Rotation paths and how fast each direction turns (degrees per step)
Each turn is a multiple of 5 degrees from 10 to 175, or 0.
Each row of a path follows its step; steps can be skipped.
path 1
step 0: [ 52  -8  19 -33  -2   4 -12   2  -3  -8  12   1 -13  -8 -38 -17 -27  29
  -6  31 -10 -17  16   6  21 -25 -10  -4  14 -11 -26 -14  -2  20  33   3
  12  27   3 -21   3  -7  -3 -34  10 -18   0 -18  39  -1   6   4  14   8
  12  37 -13 -10  -1 -14 -22  -1   8   0]
step 1: [ 14  -8  39   1 -48  13   0   4  14  -6 -25  27  -2  44 -18  31  12 -13
  16  22   7  21   8  -5 -22 -20 -27  17 -21 -14 -16 -10  12  18  17 -17
   2  -9 -27   1 -20   7   8 -32 -28  -8 -16   8  13  24  -3   3  -7   5
   4 -26   0 -23 -15   3  -5 -19  10  -8]
step 2: [ -6  -7   2 -10 -11 -14   1  -5   9  26  -3  12   7  17  11  -7 -13   9
  10  -5  15 -10 -11  -4  -8 -37  42   8 -44   0   1  -3  14   0   9  12
 -18 -16 -44  22  15  -3  18  28 -19 -13 -32  -2  15  -3  15  17  24 -22
 -19   4   7  -4  17 -39  13   0  -6 -45]
step 3: [  1 -10 -11 -10  -6  31   2  -2  26  25   7 -26   3  24   0 -18   4   4
 -45 -21  11 -27  29 -36  19  25  17  33 -19   3 -16 -22 -16  10  -5  18
  -9  -9  -6   4  15 -22   7  11   2  -8 -22   4  20 -17  19  23  -4  16
  25 -25   6  30  15  28  -6 -19  13   0]
step 4: [ -1  12 -19  12 -28 -16   7  11 -11  12  10 -14 -16  -8 -23   4   2  26
 -27 -20   1 -37  -3 -35 -23  34  -7   7 -14  25   4  12   5 -17 -19 -34
   7  27  -4  24  22  24  16 -46  13 -16 -13  16   6  30  14   2 -25  -6
  -9   4  10 -20  14  14   2  13  11  -1]
step 6: [ 19 -17 -13 -25 -19   5  23  -4 -10  -6 -27   3  10  -3  -8  -7  49 -11
  -2  -5 -19   0  16  13 -24  12   8  10  18  10   1  11 -35  -6  -3   4
  21  12 -31 -20  37   6 -23  10 -17  14   8 -41  14  20 -16 -30  36  -4
 -25 -11 -17   9  -5   8 -28 -22  -5 -11]
step 7: [  9 -13  -3  28 -23  11  11  21 -16  28  25  32 -19 -44  -2 -10  37  13
  26   3  -1 -28   9   0  20  -9  -8 -22 -11 -23 -11  -1   9  31  39  -2
   7   9 -41 -29   1 -16 -18   6   7 -21  14 -26   5  11   0  22   4   3
 -13  20  -3  -7  12  18  18  -9  -3  11]
step 9: [  4  -3  -9  14 -33 -27   8   2  -2 -14  15 -44  19  25  12  16   6  -6
  -9  -4  10 -16  -2  -3 -31 -36  43 -13  12   7   1  22  15  -1  -7  37
 -20   2  -3  12  -2  -1  -5  -4  -8  13  -2 -25 -14  14  34  25  12  29
  19  -1  17 -37 -10  11   7  -9  10 -31]
step 11: [ -3 -23 -25   4  -6 -28   4 -13  14 -26  20  -6 -10 -10 -27  -6  13   3
 -45  -7   8  16  10 -22 -39  35 -14 -11   8  13  -9   7  12 -13  31   8
  23  -5  -8 -19 -15  -6  35 -12  12   0   3  20  13   4  -3  17 -30   2
 -34   1 -16  25  -2 -34 -17 -21  -6  -3]
Directions:
[-3  6  6  4 -7 -7  5 -2  4  8 -3 -2  7  8 -9 -4 -3 -7 -5 11  3  8 -4  0
  5  4 -1  4  0  6 -9 -2  4  1  1  8  3  1  2  9  7 -5 11  0 -1 -3 -4  2
 -4 -2  4  4 -4 -1 -1  4 -6  2  7 -5  2 -5  0  1] => 40
[-12   0  -3   0  -7  -5   5   2  -6  -4  -1  -4  -3   6   2   3  -3   3
  -4   2  -6  -3   1   1   8  -8   4  -3  -7   3  -5   5   1   3   6  -1
   0   4  -9   3  -2  10   2  -6   0   7   2  -3 -10   7  -5   0  -4  -2
  -2  -6  -3   3  -2   9   1   5 -15   1] => 140
[-1  2  3 -7 -6 -3 -5 -3 -2 -3  1 -5  9 -3  0  1 -3 -3 -3 -9 -1 -2  9 -2
  2  4  9  0  4  2  4  0  8  5 -1 -5  1  5  4 -1  4  1  8  4  8  5  2  7
 -8 -1  7 -1  4 -8  6  0 13 -5  4  8  6 -1  4  3] => 65
[  6  -5   2  -2   2  13   0  -1  10  -4   0  -4   4   5 -12   1   1  -3
   3  -3   2   0   0  -5   0   3   4   3   2   4  -1  -7   1   0  -1  11
   1   7   3   3   3   6  -6   1   2   6   9 -13  -1   9   5   3  -2   7
   1  -2   0  -4   2   5  -8   4  -6   1] => 125
[  4  -7   8  -2  -7  -2   5  -6  -9  -1  -2   5   2   0  -4   0  -4   2
   8   4   3   3  -7   3   2  -3   2 -13   1  -2  -8   7   1   0   1  -6
   7   7   5  -4   4   0 -13   6   5   1  -6  -2   3  -7   9   7   0   5
   3  -7   0   0  -6   2   2  -2  -1   2] => 45
[ -5  -3   0  -3   8   0   3  -1  -7   9   2   9  14   4   3   0   1   1
   0  -3  -2  -1  -3   6  -9  -5   1   5   0   1  -3  -3   4  -5  -2   1
   5   5  -2   0   1  -5   5   4 -18   9   5   2  -3  -1  -1   4   3   2
   4   1  -2  -3  -4   7  -5   3   1  -8] => 95
[  1   6  -1   5   1   7   3  -5  -8   7  16   8   3   1  -4  -4  -8  -1
  -7   1  -1   2  -6 -13   4  -5   2   2   5   4   6   3  -1   3   0  -2
  -6   9   0  -9  -3   3   1  -7   4  -3  -1   5   3   3  -2   0  -5   5
   1   5   1   4  -3   2  -5  -5   1   6] => 90
